Rotation paths and how fast each direction turns (degrees a step)
Each turn is a multiple of 5 degrees from 10 to 175, or 0.
Each row of a path follows its step; steps can be skipped.
path 1
step 1: [-0.41 -2.39 -0.02 -0.80  1.09 -1.05  0.51 -0.88  2.11 -1.40  1.69 -0.11
  0.28 -1.51  2.19 -0.31  0.95 -0.21  0.33 -1.40 -0.53  0.83  1.10 -1.88
  0.00  0.49  1.82 -2.21  0.49  0.03 -0.92 -1.31  1.86  1.95 -0.62  1.01
 -1.79  1.10 -1.04 -0.66  1.63 -0.96  0.49 -1.18  1.78  0.93  1.07  0.14
 -0.10 -0.87 -0.17  2.12 -0.77 -0.10 -0.68 -1.10 -0.02  0.72 -0.36 -3.02
  1.91 -0.33]
step 3: [ 0.95 -1.09  0.11 -0.94  0.01  2.13  0.21  0.19  1.25  0.07  0.19  0.31
  0.62 -1.90  0.53 -3.18  1.78  1.34  0.26 -0.31 -0.11 -1.25  2.28  1.02
  0.60  0.66 -0.62 -1.69 -2.61  1.95 -0.98  0.67 -2.45 -0.31 -0.73  0.85
 -1.26 -2.23  0.37  2.31  0.14 -0.69 -0.04 -1.79  1.31 -1.25 -0.52  0.27
  0.15 -0.16  1.21  0.02 -1.28  0.18  0.79  0.96  0.36  0.81  0.86  2.23
 -0.29 -0.79]
step 6: [-1.33  0.31 -1.40 -1.05  2.00  0.82  0.24 -1.78  1.13 -0.24  1.10 -0.64
 -0.71 -1.59 -0.49 -1.68  1.42 -0.09 -1.61  0.55  1.09 -0.14  1.44  0.78
 -0.75 -0.24 -1.46 -0.34 -2.20  2.01 -0.84  0.47 -0.04 -0.19  0.17 -1.57
 -4.10 -1.41  1.02 -0.07 -0.15 -1.01 -0.54 -1.36 -0.50  0.86  0.30 -2.60
  0.98 -0.35  0.46  0.20 -2.26 -0.45 -0.70  1.72  1.00 -0.37  1.54  0.59
 -0.54 -0.14]
step 7: [ 0.24 -1.69  0.03 -1.22  1.25  0.80  1.09 -0.03  1.42 -0.80 -0.51  1.72
 -1.61  0.10 -0.47  0.03  3.70 -0.02 -0.07 -1.54 -0.59 -2.23  0.45  0.87
  0.96  1.31 -0.70 -1.68 -0.86  0.06 -2.53 -1.74 -0.51  0.25  0.28  1.51
  0.57 -0.46 -0.49  0.55  1.41 -0.12 -2.47 -1.00  0.53  0.18 -0.97 -0.28
  2.28 -1.11  0.50  2.05 -1.04 -1.98  0.90 -0.99 -0.48  0.72  1.15 -0.44
  1.68 -0.01]
step 12: [ 0.71  0.72 -0.24  2.12  1.74 -1.01 -1.45  0.32  0.45  0.37  0.40 -1.80
  0.81 -1.82  1.67 -1.36  1.59 -0.47 -0.84  1.01  1.73  0.45  1.72  0.44
  1.03 -1.59  0.14 -2.41 -0.96  1.23 -1.94  0.64  0.19 -0.89 -0.69 -1.31
  0.02 -1.64  0.27  0.02  0.33 -0.23  0.57 -0.66  0.03 -0.63  0.09 -1.89
 -0.17  0.24  0.47  2.80  1.76  1.24 -0.67 -0.37  0.00  1.77  2.80  1.73
  1.33 -0.96]
step 15: [-0.69  0.96 -0.39 -1.13  1.23 -1.26 -1.19  0.81  1.45  0.98  0.81  0.09
 -0.94 -1.27  2.35 -0.22  1.21  2.11 -0.24 -1.03 -0.29  0.66  0.16  0.69
  1.71 -2.79 -0.49 -2.71  0.54  1.35 -0.88 -1.31 -0.55 -1.15  2.33 -1.38
 -1.55 -0.24  1.10  0.15 -1.65  0.74 -1.35 -1.22  0.33 -1.05 -0.48 -2.74
  0.36  1.62 -0.47  1.39 -0.05  0.90 -1.95  0.46 -0.32 -0.20  1.49  0.09
  0.74  0.54]
step 16: [ 0.30 -1.09 -1.10  1.79  2.26  0.55  1.28  0.25  0.77  0.69  0.50  0.45
  1.02 -0.62  0.10 -2.60  1.69 -1.44  0.05 -0.34 -1.68 -1.22  1.23  2.90
  1.43 -0.73 -0.76 -1.48 -2.75  0.78  0.12 -0.99  0.07  1.38 -0.43 -0.69
 -0.63 -1.34  2.70  1.24  0.39 -0.85 -1.24 -0.32  1.44  0.53 -0.14  0.67
 -0.57  0.85  0.77  2.33 -0.27 -0.81 -0.50 -1.15  0.37 -0.95  0.08  2.38
  0.50 -0.24]
step 20: [ 1.18 -1.06 -1.41  0.14  0.54  1.29 -0.01  0.96  2.70 -0.15 -0.76 -1.06
 -1.81  1.36 -0.71 -2.40  1.65 -0.19 -0.03 -1.23 -1.65 -2.17  1.36 -1.01
 -0.04 -0.54 -1.10 -1.75 -0.69  0.36 -1.37 -1.18  2.44  1.57 -0.26  0.64
  0.53 -0.54 -0.08  1.45 -0.63  0.56 -0.54 -1.01  0.40  0.47 -1.76 -0.12
 -0.85 -1.65 -0.46  2.07 -0.12 -0.99  1.85 -0.35 -0.21 -1.50  1.00 -1.21
  1.41 -2.34]
step 22: [ 1.07 -2.73 -0.36 -0.81  1.66  1.40 -0.53 -2.40  0.14  0.86  1.79 -1.05
  2.59 -0.17 -0.20  0.04  1.09  0.34  0.66 -2.42 -0.69  0.74  2.34  0.96
  0.81 -1.09  0.50 -1.16 -0.81  1.32 -0.77  0.12  0.20 -0.50  0.67 -1.56
 -1.94 -1.30  1.07 -0.98 -0.07 -0.22 -0.65  1.04  1.28 -2.06 -0.53 -0.58
  0.37  0.33 -2.32  1.12  1.38  0.48 -2.16  1.18  1.54  0.96  0.17  0.87
  0.65  0.28]
Directions:
[-0.32  0.27 -0.12 -0.01  0.19 -0.45 -0.30 -0.43 -0.27  0.36 -0.54  0.52
 -0.27 -0.31 -0.24 -0.20  0.01 -0.02 -0.07  0.10  0.20 -0.39 -0.56  0.10
 -0.32 -0.03  0.09 -0.51 -0.36  0.25  0.50 -0.17  0.33 -0.15 -0.21 -0.10
  0.15  0.02 -0.07 -0.43  0.19  0.10 -0.48  0.22  0.36 -0.35  0.03  0.15
  0.46  0.09 -0.32  0.23 -0.72 -0.07 -0.23 -0.20 -0.08 -0.50 -0.29  0.10
  0.03  0.49]
40
[-0.16 -0.07  0.04  0.32  0.11  0.44  0.04 -0.06  0.05 -0.18  0.00  0.57
  0.16  0.33  0.51 -0.18  0.34 -0.42  0.08  0.07  0.33  0.48  0.04 -0.55
  0.60  0.04 -0.15  0.14  0.19 -0.53  0.01 -0.02  0.63  0.21 -0.25 -0.24
 -0.31 -0.09  0.16  0.01 -0.17  0.29 -0.53  0.44  0.06  0.01  0.36 -0.81
 -0.45  0.08  0.02  0.13 -0.40 -0.39 -0.12  0.09  0.16 -0.15 -0.32  0.24
 -0.05  0.08]
70
[ 0.14 -0.02 -0.33  0.03  0.20 -0.30 -0.20 -0.36  0.07 -0.07 -0.29  0.09
 -0.17  0.41 -0.78 -0.07  0.19 -0.13 -0.05 -0.07  0.01  0.29 -0.49  0.92
 -0.01  0.16 -0.25  0.19  0.13 -0.24  0.15 -0.06  0.35  0.18 -0.27  0.31
 -0.26  0.39  0.19  0.37 -0.32  0.71  0.16 -0.65 -0.08  0.35  0.15 -0.28
  0.17 -0.21 -0.06 -0.02  0.31 -0.56  0.02  0.04 -0.05  0.53 -0.02 -0.21
  0.15  0.21]
35
[ 0.00  0.08  0.53 -0.43 -0.56 -0.19  0.13  0.05  0.41  0.13 -0.03 -0.22
  0.04  0.15 -0.32  0.07  0.29  0.08 -0.44 -0.06  0.07 -0.39  0.40 -0.02
 -0.41  0.18  0.04  0.05  0.09 -0.52 -0.15 -0.09  0.46 -0.15 -0.14  0.20
 -0.19  0.01  0.16 -0.16  0.17 -0.33  0.21  0.00 -0.01 -0.37  0.26 -0.45
  0.26 -0.33  0.21  0.06  0.24  0.24 -0.41 -0.72  0.14  0.36 -0.39  0.99
 -0.02  0.27]
70
[-0.05  0.52  0.16  0.41 -0.06  0.08  0.29 -0.01  0.19 -0.17  0.13 -0.36
  0.05 -0.28 -0.12 -0.49 -0.43 -0.36  0.52  0.14 -0.43  0.30  0.09  0.45
 -0.09 -0.32  0.57 -0.15  0.25 -0.19  0.12 -0.01  0.44 -0.27 -0.20  0.01
  0.63 -0.16 -0.17  0.30 -0.05 -0.07 -0.03 -0.20 -0.36 -0.30 -0.10 -0.13
 -0.31  0.08  0.44  0.72 -0.20 -0.18  0.47 -0.61 -0.19 -0.24  0.03  0.03
  0.43  0.00]
90
[ 0.29  0.26  0.21 -0.11  0.27 -0.11  0.16 -0.12 -0.18 -0.52  0.20  0.48
 -0.30 -0.12  0.07 -0.05  0.00  0.41 -0.07  0.08  0.41 -0.20  0.04 -0.32
  0.42  0.02  0.49 -0.25  0.33 -0.66 -0.19 -0.22  0.35 -0.27  0.22  0.14
  0.13  0.96  0.31  0.46  0.14 -0.19  0.34 -0.04 -0.26 -0.03  0.14  0.33
  0.19  0.03 -0.90 -0.01 -0.10  0.20  0.14 -0.27 -0.13 -0.04  0.03 -0.32
 -0.04 -0.25]
110
[ 0.05  0.13 -0.32  0.39 -0.66 -0.27 -0.28 -0.19 -0.39 -0.39 -0.16 -0.52
 -0.04 -0.04 -0.29 -0.03 -0.02  0.28  0.08  0.17 -0.06  0.45 -0.25 -0.31
  0.46 -0.51  0.09 -0.28 -0.15  0.52 -0.21  0.06 -0.14 -0.33  0.28 -0.21
  0.16  0.35  0.39  0.00 -0.02 -0.54 -0.29  0.05 -0.03 -0.24  0.46 -0.42
 -0.16  0.10  0.08 -0.14  0.27 -0.01 -0.75  0.08  0.01  0.49 -0.39 -0.24
  0.41  0.18]
110
